Look-ups in named tables: a row name and a column name give one cell, copied from the table.

Table kego
cols = mag, sul, dez
gagip: [3877, 7105, 9058]
zur: [3925, 6324, 2048]
vavigim: [3958, 5438, 3666]
mosab: [3927, 5974, 1481]
lavo: [3884, 7042, 2784]
sel: [3851, 7595, 4389]
lisinu: [3876, 7252, 4601]
ziv: [3995, 4973, 409]
zesat: [3992, 5189, 4140]
fimidid: [3880, 6895, 1792]

fimidid, dez => 1792
zesat, sul => 5189
vavigim, dez => 3666
gagip, mag => 3877
lavo, sul => 7042
ziv, mag => 3995
ziv, sul => 4973
lisinu, mag => 3876

duniz:
         tigo   fov  nupof  lilag  sumidem  nonago  selabi
gigafup  -0.1   0.0    0.0    0.2      0.2    -0.7     0.1
gen      -0.2  -0.1    0.2    0.0      0.0     0.6     0.5
siguf    -0.6  -0.6    0.3    0.4      0.3    -0.3     0.1
mot       0.5   0.5    0.2   -0.1     -0.1     0.1     0.2
gov       0.1   0.1    0.2    0.2     -0.2    -0.2     0.2
lok       0.3   0.4    0.1    0.1     -0.2    -0.4     0.2
buf       0.4   0.5   -0.3   -0.1     -0.4     0.2    -0.2
filef     0.3   0.4   -0.1   -0.3      0.2    -0.3    -0.1
vora      0.0   0.1    0.1    0.0     -0.2     0.7     0.5

sumidem of gen = 0.0
sumidem of lok = -0.2
sumidem of siguf = 0.3
nonago of lok = -0.4
fov of filef = 0.4
selabi of gen = 0.5
tigo of gen = -0.2
fov of buf = 0.5
nupof of filef = -0.1
lilag of vora = 0.0
fov of gen = -0.1
selabi of siguf = 0.1
tigo of filef = 0.3
Row with the largest lilag: siguf

mesoni:
|  | lin | mamare | rugo | pimis |
|---|---|---|---|---|
| leke | 138 | 193 | 63 | 96 |
| sab | 119 | 75 | 116 | 104 |
| tirurel | 123 | 167 | 54 | 86 |
| tetine | 98 | 123 | 76 | 83 |
| sak | 158 | 141 | 137 | 81 |
| pip | 132 | 168 | 126 | 225 |
| limoku | 167 | 174 | 110 | 117 |
| lumodib | 125 | 78 | 125 | 103 |

What is the lin of lumodib in mesoni?
125
What is the lin of tirurel in mesoni?
123
What is the rugo of tirurel in mesoni?
54
What is the mamare of leke in mesoni?
193
What is the lin of tetine in mesoni?
98
What is the lin of pip in mesoni?
132
What is the mamare of sab in mesoni?
75
What is the pimis of leke in mesoni?
96
What is the mamare of tirurel in mesoni?
167
What is the pimis of sak in mesoni?
81
What is the mamare of tetine in mesoni?
123
What is the mamare of limoku in mesoni?
174

fared =
|  | mesu | mupo | lur | poze |
|---|---|---|---|---|
| gab | 4.87 | 4.63 | 0.04 | 4.87 |
| zis | 2.25 | 2.48 | 6.98 | 2.25 |
| rizi | 2.64 | 2.55 | 1.24 | 2.64 |
| deve | 2.33 | 2.58 | 7.17 | 2.33 |
| veg | 6.93 | 6.72 | 3.01 | 6.93 |
| nad | 5.92 | 6.05 | 8.00 | 5.92 |
| dimu | 3.99 | 3.78 | 0.06 | 3.99 |
| dunulam | 2.46 | 2.72 | 7.47 | 2.46 |
| batugu | 2.47 | 2.45 | 1.57 | 2.47 |
| midafe | 6.33 | 6.37 | 7.43 | 6.33 |
| nis | 1.96 | 2.16 | 5.99 | 1.96 |

mesu of midafe: 6.33
mesu of nis: 1.96
lur of nis: 5.99
mesu of dunulam: 2.46
lur of deve: 7.17
mupo of dimu: 3.78
poze of veg: 6.93
poze of gab: 4.87
poze of rizi: 2.64
mesu of dimu: 3.99
Which row has the largest mupo? veg

zun.tsv
	simuf	tulum
fuduku	25	204
nus	100	174
fedos	39	118
tuf	144	186
dilim	174	10

tulum of fedos = 118
tulum of dilim = 10
tulum of tuf = 186
tulum of nus = 174
simuf of dilim = 174
simuf of fedos = 39
simuf of fuduku = 25
simuf of nus = 100
simuf of tuf = 144
tulum of fuduku = 204
Which row has the largest simuf? dilim

Table gefov
        tenoze  suzozon  bopom  redifas   kuf  futetus   mup   dob  busesa
saf        2.7     -3.4    3.5      2.3   2.0      0.1   1.2   2.7     5.5
gav        1.5      0.5    7.5     -4.9   5.2      1.4   5.9   2.0     3.2
sugo       4.2      0.0    6.5      7.5  -2.1      4.0   0.0   4.7     4.2
lun       -2.3      1.5   -1.1     -1.6   4.8      1.9   3.3   1.3     1.1
ges        0.9      1.8    5.3      4.9  -1.6      1.0   3.8   8.1     1.8
rumapu     0.0      0.6    5.7      1.5   5.8     -2.6   4.1   1.1     0.1
zagu      -0.1      5.4   -0.8     -4.2   5.2      6.9  -1.2  -1.1     1.7
romez      0.9     -4.0    0.2      4.2  -5.2     -1.0  -0.7   0.8     0.4
rade       2.9     -2.5   -1.7      5.4  -5.1     -0.5  -0.7  -0.7     1.0
kezol      1.7      7.8    5.5     -4.7   3.9     -0.1   4.7   4.0     1.7

dob of gav is 2.0
mup of lun is 3.3
redifas of ges is 4.9
bopom of saf is 3.5
redifas of lun is -1.6
futetus of romez is -1.0
mup of rade is -0.7
futetus of zagu is 6.9
tenoze of rumapu is 0.0
busesa of rade is 1.0
futetus of kezol is -0.1
redifas of kezol is -4.7
tenoze of saf is 2.7
bopom of lun is -1.1
tenoze of gav is 1.5
bopom of rade is -1.7
kuf of zagu is 5.2
busesa of ges is 1.8
suzozon of rumapu is 0.6
kuf of romez is -5.2

gatatom.csv
,saf,muk,vesod,palusap,tonone,bomal,tufegod,megib
boz,62,31,217,113,34,51,110,101
falad,98,133,91,128,95,56,90,105
nebes,98,94,88,129,119,91,63,106
lagul,94,119,91,124,106,101,102,97

saf of nebes: 98
megib of falad: 105
muk of nebes: 94
tonone of boz: 34
palusap of lagul: 124
megib of lagul: 97
palusap of boz: 113
tufegod of falad: 90

vobovi =
fields: zab, bub, bugufe, mek, vavab, vis, buk, ranosak, ranimaf
femefud: [0.1, 0.4, 0.3, 0.3, 0.2, 0.3, 0.2, 0.7, 0.6]
veg: [-0.1, 0.6, 0.4, 0.2, 0.0, 0.2, -0.5, 0.6, 0.5]
feve: [-0.1, 0.5, 0.4, 0.4, -0.1, 0.3, -0.6, 0.7, 0.2]
nepat: [-0.2, 0.6, 0.4, 0.4, -0.2, 0.1, -0.6, 0.4, 0.4]
lon: [0.4, 0.5, 0.2, 0.4, 0.5, 0.5, 0.2, 0.3, 0.1]
bibogas: [-0.3, 0.4, 0.3, 0.0, -0.1, 0.3, -0.6, 0.7, 0.2]
bepa: [0.4, 0.6, 0.1, 0.3, 0.5, 0.5, 0.1, 0.2, 0.5]
zapiba: [0.1, 0.3, 0.3, 0.3, 0.0, 0.5, 0.0, 1.0, 0.5]
sek: [0.0, 0.4, 0.3, 0.3, 0.0, 0.3, 0.1, 0.8, 0.6]
tasop: [0.0, 0.5, 0.3, 0.3, 0.0, 0.2, -0.1, 0.8, 0.6]
sak: [-0.1, 0.4, 0.2, 0.2, -0.1, 0.3, -0.8, 0.7, 0.2]
vaz: [0.0, 0.4, 0.2, 0.0, 0.2, 0.5, -0.4, 0.6, 0.4]

ranosak of lon = 0.3
zab of lon = 0.4
bub of bepa = 0.6
vavab of femefud = 0.2
buk of bepa = 0.1
buk of lon = 0.2
zab of vaz = 0.0
ranimaf of sak = 0.2
bub of zapiba = 0.3
ranosak of femefud = 0.7
ranimaf of nepat = 0.4
bugufe of bepa = 0.1
ranosak of nepat = 0.4
ranosak of sak = 0.7
bub of femefud = 0.4
bub of vaz = 0.4
bugufe of veg = 0.4

